Rotation paths and how fast each direction turns (degrees each step):
Each turn is a multiple of 5 degrees from 10 to 175, or 0.
Each row of a path follows its step; steps can be skipped.
Path 1:
step 2: [  5 -23  -3 -12  11  16  15  -2   2  -6  16 -14  12  -4   5  -7 -19   6
  -7   8  14  38  -5   5  -3  15   3 -21   3 -24   7   0  11   6  19  -3
 -24 -18 -24   7   4  -4   5 -14  10  18   9  25  14   2 -34   3]
step 6: [  4  -9  16   3 -10  31 -16   9  -5  16 -16   5 -26  -2   2  -4 -22  -4
  -8 -12  -5   4   7   5   0   8  14 -15 -19 -20  -4 -26 -13  -9 -24  23
 -26  -1  -3   1   5  29  15 -27  -9 -15  10   3  -8  -3  16 -16]
step 15: [ -1  -1  38 -17  -3  12 -15  -3   8   7   5 -30  16  -4  31  11 -13  -1
   7  -2   2  20   0  -3 -22  -8  -3  -4  20  -7 -13   3  -3  26  -1  15
 -20  -2  14 -22 -13  -5  12 -28  11  -1  17   5  -1 -13  26   0]
step 17: [ 14  12 -13 -43   1  17  14  27   1 -10  -6  11 -14  -9   3   3  -8  21
   0  -2   3   6  17 -17 -32   9  -7  -5   8  -7  14   6  13  -4  -5 -24
 -18  -1  -4 -15 -20  21  -3 -16  -9   3   2 -10  19  15  21   5]
step 22: [-10  -8  29 -20   4   3  -4  30   7  -4   9  13  -9   1  -4 -21  -2 -10
  -9  37  -3  10  27 -13   7  12 -13  -1  -1  -2   8 -27  23 -11 -21   7
  -9   4   2  13  -7   6 -23   7  -1  -5  14   7   4 -22   0 -25]
step 28: [  6  12  -7  -9  -2  31  -9  22   2   5 -11   5  -4   0  -4   7 -16 -27
   3 -23 -14  16  -8   2 -12 -14  -5   7 -12  -7   2  -4  -9  10 -44  28
  11   7 -10   6   3  26  -8 -25  10  -8  -7 -12  10 -26   1  -2]
step 32: [ -7  27   2 -11   2  15  13 -22  -5  -7 -14 -14  20  16   0   6 -19  12
  -4  26  20  12  -5  -9 -32  11  -3  27  19  -3 -20 -19  25   5  -2   5
   3   7   4   9  -6   8   7   1 -29  14  -4   5   0 -14 -20   8]
step 34: [ 29 -17  14 -29  -8   5   2   0 -18 -14  26 -21   0  -4   0  -3 -14  -6
  11 -10  10  24   4  -9 -14   4 -22  -3  11 -15   6  -8  10  24   5  27
 -19  -9  16   9  19  -2  -4 -18   2  -8   5  25  -2   5   8  17]
step 42: [  9 -27   7 -11  22  29  -1  -5   8  13 -23  -3  10   7  -6  -4 -18   9
   9 -12 -17  21   9   5 -10  30  -6   4 -22 -23  23  -1  -2   9  -8   4
  -2 -29 -12  12 -19   9   5  -2   0  19  -5 -15  19   0 -15 -12]
[  2   2  10   2   3  -4   7   3   1  -5 -12   5  -3   0   3   4   9  -1
  -5   3   2   7   1   6   3   0   8   3   1  -4  -4  -4   1  -2  -1   4
  -6   2  10  -6   2  -1   0   2   0   5   4  -5   0   1   1   5] => 45
[  2  -1   6   6   7  -1  -2  -8  -4   4  -2  -1  10   3  -1   5   1   2
   0  -2   4   3  -2   5  -6  -2  -6   1   5   1   3   4   8   2   0  -1
   0  -1  -2  -8   3   1   5  -4  -6  -9   2   1 -13   4   2   2] => 130
[  0  -3  -2  -4   6   0   7   6  -8  -4   3  -2   0 -13  -7   5  -6  -4
  -2   4  -8   6   2   6   0   2  -1  -3  -2   2   5   4  -2   5  -3  -5
   1   0   0  -1   8   2  -2   6  -3   0   1  -2  -4  -8  -1   4] => 125
[ 7  6  5  0  6  1 -1 -2  3  4 -2 -6 -5 -2  0  4 -1  0 -9  4 -4  1  3 -2
  2 -6 -8  3  2  8 -4  0  1 -3 -5 -1 -2  1 -5  1 -1 -6  2 -1 11  3 -6 12
  1 -1 -2  7] => 60
[-1 -9  2  4 -5 -5  4 -1  3  8  6  3 -4 -8 -3  3 -2 -3  6 -2  9 -1  7 -1
  6  7 -3 -2  5 -1  2  5  2  0  2  8  1 -2  2 -3  7 -7 -3 -3  3 10 -1  3
 -2  3  6  0] => 100
[  1   5   2  -2   3  -1   6  -1  -8  -1  -1  -5   2   7  -9   1   2  -3
   4   0  11   4   1  -3   2   0   4  -4   5  -2  -1   2  -9  -5  -1  -1
   1   1   2  13   2 -10  -3   1  -1  -8   0   3  -1   3  -3   1] => 160
[  3   0  -9   5  -6  -5  -8   1  -6  -7   3   4  -9   4   3   0  -3   0
  -4  -2  -1   8  -1  -2  10   3   0   2   6  -1  -1  -1   3  -2  -5   0
  -5 -11   1   3   2   2   5   2  -2  -4  -5   1  -6   4   0   4] => 145
[ -1  -2   4  -5  -4  -4   3   4   7  -1   1   0   7  10  -8  -2  -6   7
   4   8   1  -2  -8   5   7  -1 -12   1  -5   1   0  -2  -5   4   0   2
 -10  -3   3  -1   2  -1   0   3  -2   3  -1   1  -2  -1  -4   1] => 35
Path 2:
step 6: [ -5 -12  16   5   3  23 -50  11  14 -25  16   3   6 -11 -12  -6  -8  23
 -13  13 -19  10  48  -2  -6   7 -12   7 -11  22 -31  16 -16   8   9   4
 -18  30  16  12   2  30   0 -13 -20 -23 -12   6   2  -3  13  28]
step 9: [-31  17  -1  15  -5  33   5  10   5  -9 -13  -3   8  -1  -4  12  20  -5
  -8  -1   6  18  11 -14   7   3  -8  -6 -32 -13  -3  29 -28  24  10  29
 -14   3  10   6 -23  33  13 -37 -19 -12 -24  37   2 -26  17 -15]
step 12: [-21  23  17  10  -5   9 -17  -7 -25   9 -20  -3  12  11 -23  16   8  -7
   7  16   8  26 -13   1   4  22 -19 -22  -5  26 -18   7  23  -1  27  23
  -3  17 -10 -17 -31  38 -22 -18  25  21 -19  13  10   2  -5 -24]
step 13: [ -4  -3 -12 -37 -10 -18  15  15  -1  16   0   9  26  17 -22  14  -2 -40
  -6  -9  18 -24  18   6 -16 -25  14   3   4 -11  29 -15  -9 -15  -8 -22
  17 -12  14  -1  -3  -6  -9  -3  23 -27  19  18  29 -33 -26 -14]
step 14: [ 11  -3 -11  24  15  -3 -15  15   5 -19  11  26  -8  29   3   3 -17   5
 -13  27 -12  -4  11 -15 -30  15   1 -13 -22  11  19   8  17  21   1  20
   2  13   8 -13 -18 -58   9  -9 -24  -1   6  35 -16  10  16  16]
step 23: [  7  20  22 -26   4  -9 -12  11  33   9  -6 -20 -18  35  28 -11   5  16
 -10   4 -20   0 -33  35   1  10  -6   6  20  12 -13 -11 -11   4  40   6
   2   5  25  29   2  13  -9  28   5  30  20   3  -3 -18  -9   3]
step 27: [  0  18 -31  12   2 -25  21 -46  20 -14   0  21 -14 -29  11  32 -20  -7
  12  -5   2  -4 -10 -16   1  -2 -20 -25  28 -19 -21 -24  30   5   5 -18
  -9  15  -7  -8  18   9  13  15 -20   0   6 -12 -19  -5  16 -14]
step 28: [ -1 -28   3  31   4  21  23  -2  -2   4  10 -48   3  28  -7 -23   2  -4
   6 -19  22 -30   6  12 -15  32  -7 -13 -15   3 -13 -23 -16 -40  15 -10
  11 -12   2  -7   0  24   1   7   8  27 -18  -2 -16  17   0  11]
step 40: [ -9  17  18  18 -13 -21  -3  -3  32   8   5  -8  18   8  30  11  20 -13
   8 -17  23  16   0  19 -13  12  12   8 -18  -9  23  15   6 -14  11 -18
  -1  -3   9  13 -19  18 -29 -23  19 -21 -15 -20  11  18  48 -27]
[ 10   7   1   2  -1   6  10   2  -3  -2   0   2   3   2  -4   4  -2   3
  -5  -1  -7   6   0   2   5   4  -7  -1   1   3   5   0   4   1   4  -8
  -2  -1   3  -4   1   1   3  -5  -2   1  -2   1  -1   7  11 -10] => 140
[ -1  -2   4   1  -1   1   4   9  -5   2   8  -5  -5  -3   7   1   6  -1
   7   1   1   1   6   0   8   6   8  -5 -10  -5   1   6   2  -5   3  -3
   5  -5  -5  -4  -3   0   5   4   2  -4   6   3  -3  -2   2  -4] => 175
[-8 -1 -4 -7 -8  3 -1 -5 -5  3  0 -5 -4 -6 -2  0  1 -2 -3 11 -2  9  8 -2
  6  0 -1 -1  5  2  3 -6  7  5 -1  2 -1  1 -1  8 -4  5 -1  3 -4  2 -2 -1
 -2 -8  4 -2] => 125
[ -5  -1  -2  -4   5   1  -1  -6   9   7  -2   0  -5   8  -1   6  -1  -2
  -2  -3  -3  -4   2   0  -2  -1   7  -5  -1  -7  -1  -3   4   2  13  -1
   3   3  -1  -2  -2  -1  -1   0   4  -2 -14   4   1   1   1  -8] => 25
[  0  -4   3   3  -5   1   5  -4   1   2   9   1   3   3  -9  12  -2   3
   4  -5  -2  -3  -4  -5   7   2  11   4   2  -1  -2   0  -2   5   1   0
   0   8   0   4  -2   5   2  -2  -1   5   4  -4 -10   1   0   6] => 65
[-6 -2  0 -1 -1  7 -2  8  5 -8 -7  1  6  0  5  5  1 -4  3 -5  1 -3  0 -1
  3 -2 -5 -1  3 -4 -4 -5  8 -5  2  2 -3 -2 10 -8  1  6  3  1  2  3  0 -1
 -6 -7  6  7] => 20
[ -1   5  -2   1  -5   2  -3  -9   5  -3  -3   6  -5   7   4  -4  -6   1
   5  -5  -1   2   0   0   7   2   1  -6  -2   4   3  -6  -2 -10   4   7
   5  -5  -5  -1   0   5  -6   0  -3   4   8  -7   4   4   3  -1] => 90
